[[ 17 -12 -12  16  -2  42  38   9 -11 -11 -15  19  12  38  19]
 [ 64  -2  20  78  22 -26 -29  51   0  -7  24  73  55 -30  32]
 [ 79 -14  11  99  17 -41 -44  47 -11 -20  18  89  61 -43  30]
 [  1 -16 -18   9 -10   7   7 -39 -13 -11 -14   3  -9  12 -11]]
|
[[ 19  17 -12 -12  16  -2  42  38   9 -11 -11 -15  19  12  38]
 [ 32  64  -2  20  78  22 -26 -29  51   0  -7  24  73  55 -30]
 [ 30  79 -14  11  99  17 -41 -44  47 -11 -20  18  89  61 -43]
 [-11   1 -16 -18   9 -10   7   7 -39 -13 -11 -14   3  -9  12]]

[[ -19    3   92  -19]
 [  14   64 -108   -7]
 [   1  -82   53   27]
 [ -20   23   87  -28]
 [  21  -93  -38   49]
 [  -9  -77   92   17]
 [  11  -89    2   39]
 [  -6   86  -28  -33]
 [  12  -88    7   38]
 [ -20   10   90  -22]]
|
[[ -19  -19    3   92]
 [  -7   14   64 -108]
 [  27    1  -82   53]
 [ -28  -20   23   87]
 [  49   21  -93  -38]
 [  17   -9  -77   92]
 [  39   11  -89    2]
 [ -33   -6   86  -28]
 [  38   12  -88    7]
 [ -22  -20   10   90]]

[[ 30 -18]
 [ 62  11]
 [ 35  -2]
 [ 17  25]
 [ 11 -15]
 [-89  -1]
 [ 88  -1]
 [-38  80]
 [-18  77]
 [ 86   6]
 [  8 -55]
 [ 65 -73]]
|
[[-18  30]
 [ 11  62]
 [ -2  35]
 [ 25  17]
 [-15  11]
 [ -1 -89]
 [ -1  88]
 [ 80 -38]
 [ 77 -18]
 [  6  86]
 [-55   8]
 [-73  65]]

[[  6  -2  81]
 [  6 -21  52]
 [ 17 -16  74]
 [  6   0  75]
 [ 22  16  63]
 [  6  14  75]
 [-24   1  62]
 [  7   0  75]
 [  6 -21  75]
 [  6  27  75]
 [ -3  -9  86]]
|
[[ 81   6  -2]
 [ 52   6 -21]
 [ 74  17 -16]
 [ 75   6   0]
 [ 63  22  16]
 [ 75   6  14]
 [ 62 -24   1]
 [ 75   7   0]
 [ 75   6 -21]
 [ 75   6  27]
 [ 86  -3  -9]]

[[ 39 -66  43 -14 -39 -36 -18 -13 -44 -46  50 -27]
 [-52 -73 -17  74 -59 -24  50  72 -66 -28  -7 -27]
 [-25 -49 -16  85 -19   2  81  84 -30  -1 -12   7]
 [-30   1 -52  26 -27 -37   2  25 -22 -29 -46 -35]]
|
[[-27  39 -66  43 -14 -39 -36 -18 -13 -44 -46  50]
 [-27 -52 -73 -17  74 -59 -24  50  72 -66 -28  -7]
 [  7 -25 -49 -16  85 -19   2  81  84 -30  -1 -12]
 [-35 -30   1 -52  26 -27 -37   2  25 -22 -29 -46]]

[[-76  46 -33 -41  95]
 [-34  56 -26 -15  44]
 [-15  35 -14  -5  20]
 [ 14  90 -21  73  -8]
 [-48 -51   1 -54  53]]
|
[[ 95 -76  46 -33 -41]
 [ 44 -34  56 -26 -15]
 [ 20 -15  35 -14  -5]
 [ -8  14  90 -21  73]
 [ 53 -48 -51   1 -54]]

[[  51    2  -31  -19   -9   17  -77]
 [  16   25  -58  -13   11  -15  -65]
 [  13   17  -48   -1  -14  -35  -54]
 [   6   -2  -24    0  -28   14  -30]
 [  26   13   26  -13   -3    3  -47]
 [  30   13   23  -11   -8    1  -37]
 [   2  -27   16  -21    5   15 -102]
 [  17   13   20  -17   -6   -7  -57]]
|
[[ -77   51    2  -31  -19   -9   17]
 [ -65   16   25  -58  -13   11  -15]
 [ -54   13   17  -48   -1  -14  -35]
 [ -30    6   -2  -24    0  -28   14]
 [ -47   26   13   26  -13   -3    3]
 [ -37   30   13   23  -11   -8    1]
 [-102    2  -27   16  -21    5   15]
 [ -57   17   13   20  -17   -6   -7]]

[[  42   52   42   51  -44  -61    3   58   62   57]
 [  50  -41   51   40   48   38   58  -44  -42   20]
 [ -38  -59  -32  -31   49   72    6  -69  -69  -59]
 [  12   44    5    1  -38  -53  -17   52   50   32]
 [ -22   76  -24    4  -80  -85  -78   90   91   31]
 [   0   88   -2   24  -88 -101  -64  103  106   50]
 [  50   50   45   45  -39  -64    5   60   61   64]
 [  -7  -78   -6  -27   76   87   43  -89  -92  -46]
 [   0  -36   -1  -23   39   43   38  -45  -47  -29]]
|
[[  57   42   52   42   51  -44  -61    3   58   62]
 [  20   50  -41   51   40   48   38   58  -44  -42]
 [ -59  -38  -59  -32  -31   49   72    6  -69  -69]
 [  32   12   44    5    1  -38  -53  -17   52   50]
 [  31  -22   76  -24    4  -80  -85  -78   90   91]
 [  50    0   88   -2   24  -88 -101  -64  103  106]
 [  64   50   50   45   45  -39  -64    5   60   61]
 [ -46   -7  -78   -6  -27   76   87   43  -89  -92]
 [ -29    0  -36   -1  -23   39   43   38  -45  -47]]
